(in the rows, 128 means zero)
Turns in one plane each, and the order they were made in; the first pair answered
q_392 (before -> after):
[ 81  85 150 149 113  96 165 176 122 125 108 136 126 164]  ->  [102 108  82 131  77 116  97 119 150 125 139  95 123 182]
[140 141 114 103 126 134 124 120 130 133 138 114 114 131]  ->  [143 148 138 105 144 137 129 133 120 133 130 124 124 119]
[127 128 120 132 114  94 105 124 123 131 139 104 133 163]  ->  [145 145 140 126 133 111  90 124 116 129 135 110 150 147]
q_625 (before -> after):
[124 104 149  79 121 128 146 123 108 109 134 153 111 129]  ->  [113 103 119  98 128 115 168 132 113 115 132 151  96 133]
[128 153 125 132 145 137 104 117 117 132 138 116 147 119]  ->  [127 154 139 118 137 144 112 114 116 132 142 123 141 115]
[138 184  85 137 193 142 109 196 102 113 140 153 138  88]  ->  [145 185 104 126 188 149  91 191  98 107 141 154 147  88]
[112 144 100 155 189 126 153 157 100 130  92 151 139  82]  ->  [123 146 110 158 193 129 123 155 100 126  89 147 160  85]
q_924 (before -> after):
[139 139 135 158 163 113 102 151 125 128 113 127 100 105]  ->  [134 138 127 159 159 109 116 155 127 130 116 125  90 106]
[136 121 141 103 113 130 103 116 129 123 136 122 136 124]  ->  [128 122 151  99 122 130 138 127 122 124 135 136 125 113]
[149 144 137 118 142 166 106  95 116 137 130 113 135  94]  ->  [132 143 136 118 144 159 158 108 112 140 130 126 108  85]
Now pairs of rows:
Each pair is 2 to 3 turns apart.
[153 151 140  89 103 162  68  90 136 120 149 124 150 138]  ->  [ 94 121 114 124 120 112 208 151 128 134 133 152  87 135] : q_924, q_392, q_625
[104 114  58 133 108 124 139 106 131 129 103  93 101 128]  ->  [126 136 158 113 163 152 147 132  94 122  83 131 140  77] : q_392, q_625, q_392
[147 145 101  93 120 146 192 114 142 117 146 108  66  84]  ->  [141 117 174 128 162 122 201 165 117 114 108 132 108  80] : q_924, q_392, q_392
[140 158 102 155 171 146 133 142 133 137 129 134 123  86]  ->  [132 132 124 172 177 124 129 162 126 135 111 135 137 102] : q_625, q_392, q_625
[143 145  39 159 128 119  77 100 158 131 130  90 133 146]  ->  [129 168 134 112 166 143 208 139 115 126 124 164  99  73] : q_392, q_625, q_924
[121  72  72 122  89 101 125 139 142 130 139  89 118 152]  ->  [159 111 173 114 164 141 109 166 104 122 114 124 174  89] : q_392, q_392
[108 133 138 106 120 138 193 144 124 131 139 147 100 106]  ->  [132 140  99  99  86 151 104  99 146 126 158 110 118 133] : q_392, q_924, q_625
[ 96  90 111 137 117  98 136 142 137 129 124 118 125 162]  ->  [139 135 151 121 159 143  83 132 123 122 121 124 168 122] : q_392, q_392
[140 134 111 167 145 115  86 143 134 126 115 109 158 137]  ->  [123 116 116 176 144  96 120 159 130 128 109 118 146 145] : q_392, q_392
[136 101 172 128 106 111  82 125 114 127 124 132 152 142]  ->  [126  95 126 139  91  97  88 120 127 131 130 120 136 158] : q_924, q_924, q_924
[ 98 117 117  93 114 136 201 133 118 135 134 116 115 118]  ->  [123 123 172 112 162 141 152 154 101 132 109 122 171 104] : q_924, q_392, q_392
[142 128 169 123 137 140  94 132 125 125 119 127 162 129]  ->  [112 123  86 133 113 118 152 127 144 139 135 116 105 142] : q_924, q_625, q_392
[120 137 107 118 121 126 153 124 143 141 146 141 114 126]  ->  [135 151 129 132 159 133 133 139 135 141 131 144 140 108] : q_625, q_392, q_392
[132 195  40 114 125 181 153  89 145 136 162 107  75 100]  ->  [110 169  92 180 197 139 207 172 115 143 108 139 100  86] : q_392, q_392, q_625
[146 141 120  97 122 143  87 101 137 125 157 120 131 130]  ->  [117 117 157 101 128 122 169 139 120 126 143 152 108 122] : q_625, q_392, q_392
[160 131 177 118 125 126 111 138 108 132 112  89 164 128]  ->  [141 130 172  94 106 128 176 137 105 134 128 106 123 115] : q_625, q_625
[129 101 116 116  80 118  87 114 140 130 129 113 139 151]  ->  [103 106  96 123  94 112 169 136 135 140 131 132  96 129] : q_392, q_924, q_924
[122 130 127 173 192 110 161 151 114 144 122 150 134  76]  ->  [124  99  91 192 155  91  84 125 138 140 125 113 159 131] : q_625, q_392, q_924
[127 138  85 171 130  98 128 159 130 118 108 115 158 131]  ->  [148 147 151 136 132 128  98 151 115 105 109 128 185 118] : q_924, q_625
[119 119  70 132 100 114 128  89 146 126 134  91 133 157]  ->  [127 132 183 105 149 137 177 127 104 118 112 143 151 104] : q_392, q_625, q_392
